0: Array([-0.36, -1.43, -1.33, -2.66,  1.34, -0.27,  1.00, -0.22, -0.89])
1: Array([ 0.99, -0.96, -1.18, -3.98,  3.08,  0.27,  0.62,  0.25, -0.53])
2: Array([ 0.02,  0.13, -0.86,  1.46, -1.08, -0.63,  0.14,  0.40,  2.10])
3: Array([-1.44, -1.18, -0.77, -0.44, -0.18, -0.54, -0.51,  2.43,  3.16])
4: Array([ 0.05, -0.49,  1.22, -1.04,  0.61,  1.38,  0.27,  0.00, -1.27])
5: Array([ 0.11,  0.80, -0.51,  2.96, -0.09, -0.16, -0.47,  0.83,  1.07])
6: Array([-1.42, -0.92, -1.50,  2.99, -2.75, -1.48,  0.22,  0.72,  1.44])
7: Array([-0.83, -0.55,  0.97,  0.51,  1.10,  0.61, -1.08, -0.75, -0.75])
8: Array([-0.14, -2.36,  0.21, -1.15,  0.02, -0.44,  0.51, -0.53, -0.25])
9: Array([-0.01, -1.26, -0.99, -1.48, -0.71, -1.16,  0.85,  0.45, -1.04])
10: Array([-1.30,  0.60,  0.61,  1.86,  1.25,  0.58, -1.81, -0.18,  1.11])
11: Array([-0.05,  1.17,  0.60, -3.57, -0.73, -0.25, -0.46,  0.29, -0.92])
12: Array([ 0.41,  1.45,  0.78,  3.37, -1.73, -0.32,  0.80,  0.22,  0.46])
13: Array([ 0.74, -0.37,  1.22,  1.74, -0.72, -0.46, -0.39,  0.06,  0.06])
14: Array([ 1.57,  0.94, -0.49, -2.45,  0.30,  0.86,  0.60,  0.52, -0.64])
15: Array([-0.56, -1.81, -0.32,  1.35,  1.19, -1.32, -0.24, -0.56, -0.19])
16: Array([-1.43, -0.98, -1.25,  0.12, -0.09, -0.70,  0.34,  0.06,  1.74])
17: Array([ 0.24,  0.21,  0.28,  0.84,  2.17,  0.20, -0.31, -1.21, -1.57])
18: Array([ 0.43,  1.92,  2.65,  1.47, -1.80,  1.03,  0.64,  0.98, -1.45])
19: Array([-1.24,  0.27,  0.92, -1.60,  0.59, -0.84,  0.26, -0.97, -3.13])
20: Array([-1.65, -0.83, -0.15,  1.24,  2.32, -0.41, -1.82, -0.15,  1.14])
21: Array([ 0.44,  1.74,  1.70, -1.52,  2.12,  1.51, -2.55, -0.26, -0.20])
22: Array([ 2.12,  2.09,  1.29,  1.06, -0.51,  1.57, -0.35, -1.14, -1.42])
23: Array([-0.53, -0.97, -0.24,  0.19, -0.25, -0.09,  0.16,  0.47,  2.87])

Array([ 0.78, -0.64,  0.22, -1.74,  0.89,  0.51,  0.13, -0.62, -2.56]) 4 19
Array([-2.10, -1.78, -1.33,  0.58,  0.53, -1.78,  0.20,  0.71,  0.94]) 16 15
Array([-1.74, -2.12, -1.90,  1.52, -0.45, -1.11,  0.66, -0.61,  1.40]) 16 15
Array([-0.23, -1.01,  1.17, -1.08,  0.77,  1.33, -0.20, -1.04, -1.97]) 4 7
Array([ 0.03,  0.18,  0.30,  0.98,  1.71, -0.29, -0.35, -0.97, -1.84]) 17 7
Array([ 1.30, -0.70, -1.13, -4.25,  2.52,  0.18,  0.78,  0.61,  0.65]) 1 0
Array([ 0.89,  1.99, -0.32,  0.89, -1.08,  0.61,  0.62,  0.81,  2.38]) 2 5
Array([ 0.25, -1.24, -0.09, -0.71, -0.13,  0.54,  0.37, -0.31, -0.23]) 8 4
Array([ 1.60,  1.19,  0.12, -2.65,  0.00,  0.42,  1.28,  0.69, -1.89]) 14 11
Array([-0.68, -1.18,  1.11, -0.91,  0.95,  1.39,  0.32, -0.31, -1.40]) 4 7
Array([-0.09,  0.08, -0.37, -0.93, -0.80, -1.20, -0.15,  0.89, -0.50]) 9 8
Array([ 0.40, -1.23, -1.57, -1.94, -0.54, -2.53,  2.49,  0.72, -1.43]) 9 0
Array([ 0.48,  0.04,  0.00,  0.63,  1.71,  0.43, -0.06, -1.14, -2.21]) 17 7
Array([-0.25, -0.89, -0.57, -3.11, -0.03,  0.48,  0.67, -0.31, -1.03]) 0 9
Array([ 0.98, -0.70, -0.83, -4.05,  2.41,  0.42,  0.42,  0.46, -0.09]) 1 0
Array([-0.15,  1.04,  0.27, -0.59, -1.53, -1.01,  0.70, -0.35, -2.79]) 19 9
Array([-0.39, -0.49, -1.69, -1.84,  1.30,  0.07,  0.68, -0.15, -0.11]) 0 9
Array([-0.16, -1.09,  2.01, -1.96,  2.93,  1.40, -0.89, -0.81, -2.50]) 4 7
Array([-0.59, -2.39, -0.22,  0.21,  1.55, -0.80, -0.53, -0.72, -0.36]) 15 8
Array([ 1.95,  1.32,  0.19, -2.71,  0.54,  0.39,  1.23,  0.89, -1.53]) 14 11
Array([ 0.93,  0.14, -0.37,  0.97, -0.56, -0.07, -0.51,  0.95,  1.80]) 2 5
Array([-0.22,  1.20,  0.45,  1.79,  0.55,  1.11, -0.86, -0.42,  1.22]) 10 5
Array([ 0.33, -0.52,  1.00, -1.11, -0.51,  0.49,  1.63, -1.88, -3.65]) 19 4
Array([-0.94, -0.76,  0.78,  1.15, -1.03, -0.18,  1.21,  0.07, -0.93]) 13 8
Array([-1.88, -2.08, -0.78,  1.34,  2.73, -1.09, -1.26, -0.11,  1.14]) 20 15
Array([ 0.48, -0.08,  0.24,  0.24, -0.68, -0.23, -0.08, -0.22, -0.45]) 13 7
Array([-1.21,  0.68,  0.57,  1.46,  1.59,  0.68, -1.81, -0.70,  0.73]) 10 20
Array([-0.55, -0.33,  0.77,  0.95, -1.48, -0.13,  1.75, -0.06, -1.45]) 13 9
Array([ 0.15, -0.39,  1.47, -1.03,  0.39,  1.98, -0.08, -0.76, -1.75]) 4 7
Array([ 0.46, -1.56,  0.92, -1.18, -0.34, -0.39,  0.42, -0.36, -1.34]) 8 4
Array([ 0.28,  1.13, -0.80, -0.86,  0.36,  0.20,  0.52,  0.34,  0.09]) 14 4
Array([ 0.11, -1.68, -1.29, -1.60,  1.10,  0.19,  1.76, -1.30, -1.80]) 0 8
Array([-0.22, -0.71, -0.39, -1.21,  0.06, -1.79, -0.62,  1.10, -0.64]) 9 8
Array([ 2.08,  1.06,  0.47,  0.78, -1.94,  0.46,  0.71, -0.60, -1.30]) 22 13
Array([ 1.77,  1.52, -0.53, -1.98, -0.35,  0.75,  0.36,  0.80, -1.39]) 14 11
Array([ 0.64, -1.24, -1.70, -1.17, -0.54, -0.98,  0.86,  0.72, -0.22]) 9 8
Array([ 0.43,  0.73, -0.40, -2.23,  0.49,  0.45,  0.30,  0.59,  0.07]) 14 11
Array([ 2.00,  2.01,  2.27,  0.13, -0.78,  2.22,  0.58, -1.30, -3.77]) 22 18
Array([-1.33, -0.71, -1.16,  2.44, -2.71, -1.08,  0.21,  0.56,  1.27]) 6 2
Array([-2.34, -0.28, -0.72,  2.59, -1.05, -1.20,  0.42,  0.54,  0.63]) 6 2
Array([-0.29,  0.40,  0.24,  0.10,  0.42,  0.86,  0.13, -0.63,  0.80]) 7 4
